In the rows, zero is written as 128.
D: rows in 3 groups, each row roughly a mix of its group's directions
D (107 x 11)
[[165 134 112 113  93 124 154 122 185 162 130]
 [118 121  67 122 119 158  90 135 164 126 150]
 [140  76 135 120 111 143 167 121 103 154 172]
 [130  95 182 131 158 106 147 139  85 108 119]
 [118 115 167 119 154 114 115 143  91  88  82]
 [ 97 103 117 146 140 139 141  76  78 117 150]
 [156 134 153 123 103 106 150 131 175 168  92]
 [151 146 149 125  93 102 150 112 184 153 105]
 [151 138  80 101  99 162  94 119 150 156 139]
 [ 80 103 104 159 141 142 124 108  99 102 166]
 [159 146 104 147 152 149 140  84  75 130 123]
 [100 148 143 121 172 100 122 101  93  87 107]
 [113  96 139 117  88 133 120 190 156 106 128]
 [108  82 111  96  91 156 148 145 158 154 136]
 [ 85 141 128 117 137 150 171 117  74 128 101]
 [102 141 108 146 162 150 124 120  62 105 127]
 [167 104 130 116 102 136 169 147 168 145  92]
 [132 129 169 137 156 150 133 107  90 123  71]
 [155 132 103 152 131 126  81 162 168 149 158]
 [168 137 137 136  95 139 177 137 153 172 116]
 [155 149 100 161 127 141 160 143 178 148  98]
 [ 85 141 126 117 176 112  92 128  85 111 136]
 [ 79  82  90 106 122 145 117 133 124 135 163]
 [101 144 144 118 124 143 187 118  85 120  93]
 [194 167 140 114 132 136 144 136 127 154  95]
 [146 123 148 101 114 121 172 103 101 160 175]
 [160 124  70 155 148 120 154 121 156 137  97]
 [ 69  91 113 153 108 128 125 134  94 127 159]
 [183 117 129 133 119 142 163 151 163 109  90]
 [185 154 132 110 121 132 120 154 173 136  96]
 [ 94  94  80 139 154 136 162 151 109 128 154]
 [143 142 183 140 121  97 160 106 117 171 141]
 [146 146 105 157 150 113  95 164 167 107  93]
 [ 93  96 113 120 144 156 121 123  96  83 166]
 [ 71  92 108 145 115 130 125 106  89 135 156]
 [112 104 126 127 152 110 107 170 120  69 102]
 [156 140  96 142  98 150 162 135 176 161 117]
 [162  79  94 144 106 167 148 136 133 154 139]
 [ 83  90 106 145 129 152 125 103  96 104 164]
 [164 101  74 144 107 162 152 151 139 125 112]
 [164  99 116 150 116 145 102 176 161 130 159]
 [106 103 144 118 145 147 168 105  74 101 107]
 [ 73 101 132 119 142 153 153 150  90 105 107]
 [162 151 122  90 140 103 134 146 168 167 100]
 [115 166  72 125 115 125 122 132 175 119 158]
 [ 97 134 153 134 131 143 176 112  85 137  85]
 [170  91 131 134 179 138 120 159 111 102 109]
 [153 111 168 119 122 100 158 122 109 167 173]
 [ 99 143 136 126 133 148 174 114  71 108  99]
 [162 166 110 150 148  99 144 157 154 159  99]
 [151 113 178 156 171 112 146 139 104 118  97]
 [179 165 143 129 140 119 155 131 159 163  98]
 [172 114 127 147 136 113  79 136 161 158 160]
 [122 101  72 120 100 134 143 147 150 122 176]
 [162 120 123 162 155 149 124 144 127 114  64]
 [124  71 139  90 118 127 124 131 153 175 147]
 [164 117 122 158 173 134 131 158 132  98  84]
 [129 101 173 104  74 130 116  98 154 120 112]
 [ 86 121 104 132 172 119 148 100  94 143 163]
 [111 111 136 131  94 117 128 188 179 141 126]
 [142 172 125 142 149 140  80  88  96 112 139]
 [156  90 133 142  75 150 141 138 156 110  95]
 [168 106 122 149 108 137 177 159 150 122  92]
 [152 106  71 106  96 131 129 158 147 126 162]
 [165 131 118 119  95 128 149 123 179 178 134]
 [106 134 126  84  92  95 132 128 125 134 186]
 [135  93 142 119  72 130 135 157 172 140 103]
 [117  97 129 136  90 167 148  97 118 176 148]
 [179 174 123 111 146 125 127 132 157 167 107]
 [136 143 148 128 121 136 189  90  96 139  95]
 [117 103  94 133 143 163 128 124  74  91 152]
 [141 166 102 116  87 137 119 137 143 180 158]
 [152 137 111 129 109 115  82 134 170 169 163]
 [154 122 141 139 114 104 130 120 202 149 106]
 [178 145  75 164 133 135 128 132 136 139  95]
 [112 140 130 129 151 141 186 111  90 105  89]
 [188 133 124 114 115 124 165 151 169 149 139]
 [137  93 150 110 110 128 173 115  92 153 169]
 [ 77 119 152 124 164 107  87 133  93 110 127]
 [111 131 163 141 152 131 108 125 104 103  62]
 [101 130 142 109 137 143 180 112  72 126 105]
 [176 132 146 153 184 107 127 154 135 115 107]
 [141 160 121 168 146 128 108 139 156 118  68]
 [111 149 128 136 154 137 117  89  63 123 156]
 [ 77 128 103 133 146 129  69 150 122 108 144]
 [150 102  71 113 101 155 167 140 126 120 148]
 [140 161 138 136 148 147  88 116 130 126  62]
 [141  95 134 123  90 142 140 177 176 113 112]
 [109 137 138  88 167  98 109 104  82 111 146]
 [ 86 128 178 120 134  73 114 135 121 118 151]
 [112 106 163 115 125 139 135 163  71  93 143]
 [111  97 113 152 140 161 145  85  94  96 152]
 [131 137 194 123 136 107 136 114  87 133  92]
 [ 87 155 131 114  95 152  99  83 132 161 134]
 [ 97  93 135 119  78 136 114 172 160 136 139]
 [ 94 158 128 128 123 139 173 103  99 101  86]
 [139 155 100 141 127 137  82 144 158 118  74]
 [183 167 141 135 127 112 135 138 160 145  85]
 [115  94 164 129 180 113 124 128  92  93 116]
 [163 138 151 145 107 138 160 166 175 151 108]
 [147 134 113 136 132 133 113  67  73 111 113]
 [101 120 161 100 138 124 172 103  84 112 102]
 [ 71 137 117 135 154 130 106 149 105  79 116]
 [172  96 153 145 107 133 136 159 167 163 134]
 [104 152 127 132  80 135 148  89 141 173 152]
 [ 97 144 128 134 153 128 166  99 109  92  79]
 [165 167 139 103 149 107 125 162 172 135 104]]

which group is each row in? (one row of each group first)
[129 124 185 137 140 114 146 124  88 118  79] : S
[119 121  88 123  98 152 115 164 169 166 147] : B
[100  96  60 113 132 138 101 134 137 137 149] : T

[ 90 129 115 115 128 153 175 111  94  93  98] : B
[153 137 121 158 116 120  76 151 167 159 152] : B
[ 82 126 139 136 151 125 103  82 113  94 164] : T
[ 98 159 116 140 153 103 103  96  80 150 147] : T
[172 138 105 157 112 147 158 134 168 166 116] : B
[168 168 110 144 143  98 104 105 105 118  88] : T
[103 187  91 113 160 122 137 119  94 120 124] : B
[131 158  97 104  99 107 134 125 158 148 185] : S
[ 91 143 104 134 134 143  92 115  75  94 146] : B
[151 147 130 151 193 129 100 140 146 105  99] : S
[175 130 122 105 104 146 100 153 174 114 100] : T
